In the rows, zero is written as 128.
Where one turn sends some rows of the set: a few examples, then the rows asked:
J_861: 127 134 117 131 125  95 147  99 131 143 112 144  99 157 129 138 137 104 132  72  76 138 134 141 102 148 146  84
J_867: 113  83 160 143 132 104 104 124 169 155 119 129 100 157 117 116 103  80 143 118 154 110 147 109 102 156 150  97
J_453: 144 107 104 109 147 134 137 146 145 132 135 118 113  81 141 145  77 109 153 123  91 116 132 115 128 139 180 123
J_604: 148 126 128 121 152 119 162  98 175 141 127 121 105 133 109 169 108  95 145 131 123  78 136 123  99 130 182 124
J_89: 127 126 135 143 137 144 111 121 111 152 116 103  86 102 126 117  76 111 134 125  87 137 120 134 128 138 157 127
J_713: 102  77 166 141 141 112 115 122 146 135 113 133 117 149  99 124 104  80 136 105 149 117 160 110 112 163 154  98
J_497: 126  84 145 152 131 157 121 139 108 143 128 111  91 132 125  97 116 101 111 131 124 121 115 109 126 128 139 106
J_85: 138 119 129 133 125 123 187 110 143 123 136 150  88 143 117 146 154  95 114 107 102 100 120 118 104 122 162  89
J_35: 146 117 102 135 135 130 187  98 156 133 138 130  91 149 136 144 146  96 111  99 109 111 115 112 101 127 165  98
J_276: 118 130 117 127 122  86 142 106 119 142 110 134  89 147 120 133 125 110 144  57  80 133 140 130  93 153 158  87
J_21: 141 124 117 121 143 121 166 105 181 138 119 119 116 113 124 167 114  88 152 133 116  85 142 122 109 146 185 119
J_248: 140 123 118 139 112 140 115 129 118 154 116  94  79 106 135 112  81 118 141 114  95 125 125 133 136 119 161 110
J_680: 110  94 165 154 137 154 125 118 115 140 131 115  94 133 111 108  92  91 108 129 131 132 133 116 118 136 136 104
J_250: 147 101 106 107 155 132 135 136 142 146 121 110 107  87 134 143  77 112 157 123  97 112 127 118 114 140 178 150
J_564: 132 124 107 140 126  93 143 114 141 136 126 144  94 158 134 134 139 104 131  61  76 141 127 126 113 149 167  85
J_825: 119  85 166 140 138 114 107 118 146 159 108 126 101 162 109 116 110  85 141 122 151 103 138 108 111 171 152 108
J_755: 141 113 119 124 139 134 196 103 149 124 144 140 101 143 133 151 148  96 114 107 106 110 129 122  99 131 149  95
J_365: 148 115 128 125 142 129 183 102 140 116 139 140  88 142 125 142 151 117 108  98 106 106 111 126 103 130 150 101
J_79: 153 105 101 102 132 128 127 141 152 144 141 112 104  89 128 154  81 118 164 110 105 109 129 118 124 135 190 124
J_646: 124  74 131  98 147  92 119 134 124 137 135 151 103 148 122 131  97 100 153  72 126 132 148 101  96 176 152 100
J_201: 148 111 104 118 147 127 170 101 177 143 114 113 107 116 126 156 121  95 144 127 129  85 127 111 104 141 184 135
J_173: 118  78 129 121 145  85 120 143 140 129 127 152 119 149 121 133 111  96 150  62 104 139 155 113 109 166 165  93
J_999: 117 134 126 148 121 134 111 140 123 156 114  99  93 108 121 118  84 107 146 121  81 129 135 132 132 112 166 117
J_32: 144 112 127 139 133 131 197 112 134 117 141 136  94 141 124 138 147 110 117  89  99 113 126 127  92 130 157  95
J_229: 131  91 157 150 128 147 132 127 121 144 118 107  81 136 126  96 104 112 115 137 142 122 132 117 125 124 133 103
J_150: 126 124 114 128 129  79 136 111 131 142 107 137  86 148 133 127 129 108 130  63  73 122 129 136  91 136 154  88
J_391: 125 133 128 152 123 139 111 124 128 155 109  98  97 102 132 111  80 110 130 129  89 128 119 126 139 131 161 105
J_388: 153 103  96 113 151 131 135 145 149 127 140 124 106  89 128 154  83 105 160 126 112 120 135 109 114 133 194 125
J_708: 146 113 126 116 133 121 164 116 182 144 131 128 106 119 110 168 124  99 144 128 125  80 129 113 107 136 195 113
J_925: 118  91 159 155 123 157 128 138 129 136 139 118  89 129 123  98 116 107 117 131 132 133 125 113 135 131 135 102
J_477: 142 110 106  97 147 134 135 138 140 122 138 121 109  88 119 155  81 114 165 116 110 117 140 114 130 132 180 135
J_720: 125  74 119 100 140  86 111 135 142 122 127 155 100 133 131 124 108 102 152  68 125 132 144 108 103 168 148  96
J_110: 124 126 116 133 121  88 139 113 118 122 121 149  85 147 119 134 133  95 142  69  71 129 128 133 101 138 147  81
J_33: 129  77 124 102 145  90 119 135 128 134 126 158 121 148 129 128 103 105 149  68 106 143 146 117 103 163 141  97
J_266: 122  81 129 110 147  77 108 135 130 120 130 148 105 143 116 136 104 100 168  79 112 137 146 116  94 163 141  95
J_859: 153 125 128 142 142 122 172 106 179 133 122 124 105 127 111 162 123  95 147 131 126  89 136 125  98 143 194 119
J_196: 123  82 154 149 133 154 125 126 127 142 130 117 106 133 125  98  94 102 106 133 138 124 120 105 125 134 133  95
J_774: 127 129 107 147 125 133  99 132 119 153 104  96  91  98 124 120  92 104 144 124  90 132 124 125 129 125 175 112
J_540: 121  75 165 135 147 101 112 124 150 141 112 124 102 152 108 122 105 100 148 128 158 116 150 112 101 160 140 102
J_781: 117  80 155 133 138 104 103 114 154 152 100 132 123 156 109 117  98  89 142 112 150 113 147 111 111 166 145 100

J_680 turns into -> J_564
J_365 turns into -> J_999
J_825 turns into -> J_32
Where do these go?
J_85 turns into -> J_248
J_755 turns into -> J_391

Where one turn sends some rows of the set: a few examples, then the rows asked:
J_822: 128 125 120  92  97 166 153 126 133 150 134 113 139 130 105 125 160 110  82 154
J_125:  88 104 148  93 105 130 135 101 124 165 127  96 172 120  86 125 145 151 104 145
J_425: 128 111 146 101  93 140 121 130 158 170 164 105 124 140 153 129 117 132 139 124
J_294: 114 113 119  95 139 144 159 102 144 171 125  88 147 120 112 140 131 130 158 135
J_797: 147 126 158 129 135 144 149 130 149 151 123 121 108 128 135 150 164 150 128 129
J_378: 107 116 137 142 123 177 150 108 175 138 162 113 130 128 108 164 154 131 105 148
J_92: 120 105 124  78 102 160 152 130 165 173 149 128 125 106 123 139 119 133 101 134
J_800: 148 134 151 114 122 181 141  92 136 152 150  93 144 132  94 165 111 162  89 110
J_116: 141 137 126 106 100 166 138 133 146 130 152  63 136 110 106 138 111 160 112 115
J_687:  85 129 142 119 119 175 139 116 152 154 188  97 142 108  82 110 123 126 114 140
J_815: 127 125 148 129 107 185 157 118 131 130 160 101 172 126 127 135 169 162 108 110
J_302: 156 118 148 128 123 162 143  88 136 152 153  99 149 133 105 156 101 172 101 128
J_537: 120  91 120 113 119 147 123  92 120 155 107  82 170 120 127 141 140 142 118 125
J_901: 122 101 143 107 134 140 126  89 126 150 111  65 171 129 126 143 156 130 100 118
J_160: 118 109 135 100 124 123 108 134 105 167 135  93 131 137 104 120 109 113 144 134
J_145: 135 101 111 121 132 142  97 129 140 120 125 118 137 137  97  98 135 138 112 113
J_279: 112 106 118 116 120 149  88 119 137 131 129 113 131 118  95  91 143 132 121 104
J_675: 155 128 113 125 124 159 146 109 114 151 181 113 131 154 120 129 110 147 125 106
J_68: 104 109 159 106 149 164 116 138 161 115 143 107 148 124  89 122 124 128 141 155
J_100: 121 121 178 127 120 154 130 141 123 137 159 122 117 155 112 159 143 173 119 153
J_717: 116 125 110 120  88 144 108 136 142 158 144  92 110 118 102 125 171 133 135 125
J_551:  99 115 158 127 123 143 154 120 104 160 168 123 146 146 130 135 167 140 113 154
J_791: 100 101 150 102 157 185 137 103 147 137 162 130 137 151 117 132 105 129 139 131
J_310: 123 116 138 147  96 166 107 127 149 145 151 132 142 141 131 154 150 108 137 114
J_134: 107  92 132 106 132 146 131  94 117 153 103  98 163 136 137 141 134 153  96 127
J_716:  90 118 167 118 147 162 120 143 153 131 152 115 136 123  89 114 123 120 129 155
J_296:  97 105 127 110 119 142 113 115 155 148 160 119  89 144  91 154 120 123 132 144
J_184:  97 112 167 112 142 148 120 140 160 132 154 130 149 121  89 130 111 115 134 144
J_468: 122 134 138  87 102 171 145 101 130 126 163 104 147 166  94  96 150 118 113 133
J_478: 141 129 163 130 117 172 125  92 133 149 152  93 144 127 114 147  93 167  88 127
J_770: 111 124 153 104 132 201 152 131 146 155 150 114 142 114 104 142 124 137 127  90
J_742: 135 122 168 108 132 142 153 141 113 170 130  81 128 124 102 139 166 128  97 124
J_336: 130 114 132 141 105 148  83 122 116 150 162 124 145 158 103 111 137 113 104 135
J_620: 126 107 124 100 107 127 126 116 112 128 179  70 129 148  86 133 116 128 103 114
J_133: 122 128 190 123 107 158 112 128 133 132 147 121 125 135 107 154 155 169 124 152
J_898: 139 120 149 108 122 146 145 120 101 163 144  96 171 119 103  94 130 144 126 100
J_786:  96  99 143 111 120 118 136  83 149 141 156 120 162 139  92 151 129 109 135 135
J_729: 123 128 174 120 111 166 122 150 127 137 147 129 125 148 117 179 143 149 121 147
J_314: 112 103 125 111 113 130  89 127 137 119 145 107 143 131 104 101 140 127 116  90
J_609: 124 127 174 100 117 135 141  94 149 161 158 102 149 167 122 102 140 119 147 133

J_791 turns into -> J_797
J_675 turns into -> J_294
Where do these go?
J_314 turns into -> J_184
J_68 turns into -> J_133
J_425 turns into -> J_92
J_296 turns into -> J_378
J_302 turns into -> J_537
J_742 turns into -> J_620

